In the rows, 128 means zero.
The rows of M fall into a few groups, and each row is roughly a mix of its group's hidden directions.
M:
[[ 97 130 139 143  99 121  75 108 108 102 117 126 101 120]
 [146 124 144  85 157 116 133 103 154 115 128 156 164 148]
 [120 155 109 125  98 162 169 144 131 148 157 100 124 114]
 [115 132 152 135  76 157 146 141  88 126 136 138 101 131]
 [130 107 156  78 119 110 125 109 145 158 134 153 142  98]
 [100 113 104 141  85 123 121 138 108 159 126 101 109  93]
 [131 176 109 167 133 157 112  94 132 120 141 123 117 149]
 [148 153  99 142 117 171 176 155 126 139 133 125 123 141]
 [122 116  82  97 104 115 168 124 132 155 109 124 133 104]
 [103  97 152 114  93 120 100 142 109 130 120 119 109  85]
 [150 105 103  99 126 149 102  85 135 139 100 145 149 111]
 [111 107 140 123  83 137 123 140 101 148 124 119 100  81]
 [119 136 122 142 159  89 143 131 127  89 118 131 135 178]
 [138 119 101 118 166 122  95 102 150 100 109 114 161 139]
 [153 108 129  98 153 136  89  92 150 125 109 142 151 109]
 [128 156  96 161 107 171 125 114 124 155 145 104 115 114]
 [132 169  90 162 113 157 152 139 134 150 146 118 118 144]
 [167 126 113 127 165 156 140 124 153 165 138 114 147 103]
 [128 109 143 110 102 149 170 166 110 148 140 109 124  98]
 [132 141 133 139 164 101 166 154 136 109 138 129 142 175]
 [127  95 140 125 145  93  78 109 124 112  95 146 127 120]
 [116 170 121 164 141  93 133 132 147 124 145 141 116 169]
 [140  93 127 100 113 153 114  95 111 144 105 130 131  84]
 [110 169 126 164 139 100 141 147 138 111 147 127 113 169]
 [127 103 107 101 126 101 189 149 117 133 107 127 139 131]
 [163 120  90 121 149 159 145 141 145 148 108 114 130  90]
 [135 102 142 124 114 161  87 101  95 108 101 130 121 107]
 [125 109 162 120 101 136 122 140 117 163 137 132 103  75]
 [155 108 142  96 148 153  94  91 137 118 113 141 150 109]
 [138 112 124 109 162 108 176 150 129 107 120 122 157 159]
 [144  94 152 104 121 169 118 110 102 126 113 122 128  87]
 [151 111  88 117 157 111 103 110 159 143  98 141 148 118]
 [132  87 173  98 133 125 104 116 107 103 108 142 133 112]
 [149 116 133 125 171 120  94 101 136  99 108 145 153 154]
 [134  90 115 107 144 108  98 126 149 150 110 115 143  83]
 [144 114 125 114 175 111 146 156 162 145 139 105 155 113]
 [129 137 194 113 134 121 154 148 131 126 160 148 119 130]
 [ 99 152 101 165 112 121 148 147 110 111 137 100 117 161]
 [136 158  96 141 142  99 148 125 153 135 124 162 130 172]
 [116 166 128 171 108 129 110 122 123 126 147 149 112 174]
 [166 139 147 137 158 175 156 138 128 130 152 125 146 148]
 [110 166  89 167 102 128 131 117 121 126 129 133 109 163]
 [125 136 120 138 166  79 117 120 147 104 117 143 140 168]
 [133 121 175 130 169  92  94 131 149 122 137 146 130 129]
 [114 102  88 135 136  92 111 147 141 149 112  94 133 100]
 [118 102 177 103 115 133 111 132 120 138 143 115 122  79]
 [140  99 119  98 145 118 123 111 147 159 117 116 140  74]
 [142 173 132 158 148 162 118 114 142 115 157 127 133 163]
 [140 142 139 117 133 132 192 168 133 129 145 138 133 153]
 [117 110 166  90 142  93 109 122 154 136 145 128 144  99]
 [109 111 134 115  77 143 107 124 107 141 120 123 106  83]
 [123 138  80 139 140  88 160 146 144 135 121 129 140 164]
 [155 135 107 156 182 123 115  92 137 122 110 135 136 148]
 [122 132  83 150 112 128  80  91 130 142 107 129 119 118]
 [141 117 115  99 127 132 195 156 130 146 131 124 148 130]
 [144 104 129 111 178 109 108 117 143  99 108 127 161 143]
 [145 113 145 110  93 167 132  97 101 151 122 160 125 116]
 [142 152 154 145 119 168 140 122 127 168 171 126 119 114]
 [136  92  98  94 143 118 128 124 138 130  94 108 141  85]
 [101 136 143 125 112 115  70  92 141 132 142 124 119  99]
 [125 124  85 122 160  83 130 142 166 132 112 111 139 119]
 [154  96 130  98 120 141 113  98 123 152 100 160 132  96]
 [122 156  92 149 103 156 163 149 113 114 128 117 120 161]
 [ 85 142 128 142 114  82 118 135 120  89 124 125 111 157]
 [108 148 104 167 145  96  84 128 145 109 125 115 120 148]
 [ 94 161 113 159 120  89 117 128 139 122 149 123 124 168]
 [121 124 135 120  78 162 134 137 111 158 139 122 108  87]
 [118 135  79 123 131  79 133 120 162 157 119 138 138 134]
 [135 167  95 159 114 163 156 141 132 151 149 115 117 138]
 [151 103 184  98 132 156 145 135 107 120 130 144 131 114]
 [117  99 127 116 125 116  78  95 113  98  92 131 128 117]
 [142  97 126 111 132 151 102 102 123 143 110 112 130  72]
 [147 117 154 106 182 114 143 146 148 103 131 126 155 142]
 [120 119 170 123 100 131 159 159 108 152 149 131 105 102]
 [139 137 116 138 178  95 144 127 146 109 122 135 148 172]
 [ 92 142 120 155 142  95 103 139 134  93 137  90 126 144]
 [122 142 116 142 158 118 107 100 128  77 115 121 140 169]
 [110 100 115  98  97 110 160 152 119 150 116 115 122  91]
 [119 104 128 112  93 139  97 105 120 158 121 125 120  78]
 [125  99 170  88 128 125 102 115 135 136 137 124 138  83]
 [156 136  96 124 158 122 156 125 146 120 110 154 150 171]
 [131 148 145 130 143 118 133 132 134  92 138 154 145 190]
 [126 110 133 119  81 144 140 132 107 171 127 138 108  90]
 [165 116 112 125 137 183 130 129 125 144 110 117 123  86]
 [121 137 131 141 165  92 135 135 132  87 125 128 139 178]
 [145  91 136 100 135 145  84 108 133 133 110 128 144  89]
 [131 131 116 135 174  93 149 160 149 108 128 113 147 159]
 [116  99 131 116 105 130  84 114 119 139 110 120 114  75]
 [126 118  77 136  89 145 114 106 113 157 103 128 120 109]
 [117 105 158 103 149  74 117 134 136 102 117 148 140 144]
 [128 159  86 164 103 158 117 108 128 159 138 121 114 127]
 [137 166 128 164 144 141 149 141 123  99 134 138 116 177]]

Here is one row of each group, with its name. Which group are the others in?
[154  95 145  84 134 115 143 123 134 144 106 172 141 117]
A
[123 137 119 123  86 172 135 127 122 159 144 109 114  88]
C
[135  99 123 126 105 170 104 118 101 137 111 109 120  84]
W

[144  95 144  99 126 155 122 105 118 149 120 121 133  74]
A
[125 153 171 140 128 127 154 154 123 116 162 144 123 169]
A
[106 150 149 145 126 111 168 164 118 111 156 115 119 160]
W
[146 138  97 101 126 156 172 110 129 119 121 137 159 161]
C
[131 120  66 130 110 151 129 102 112 123  99 116 146 145]
W
[103 147  74 139  99 116 149 134 122 113 115 121 128 165]
A
[112 108 106 126  75 147 133 126  97 156 121 111 117  98]
W
[134 148 106 130 116 153 166 129 139 176 157 107 129 106]
A
[148 101 142 122 189 102 117 139 144 113 119 122 154 136]
C
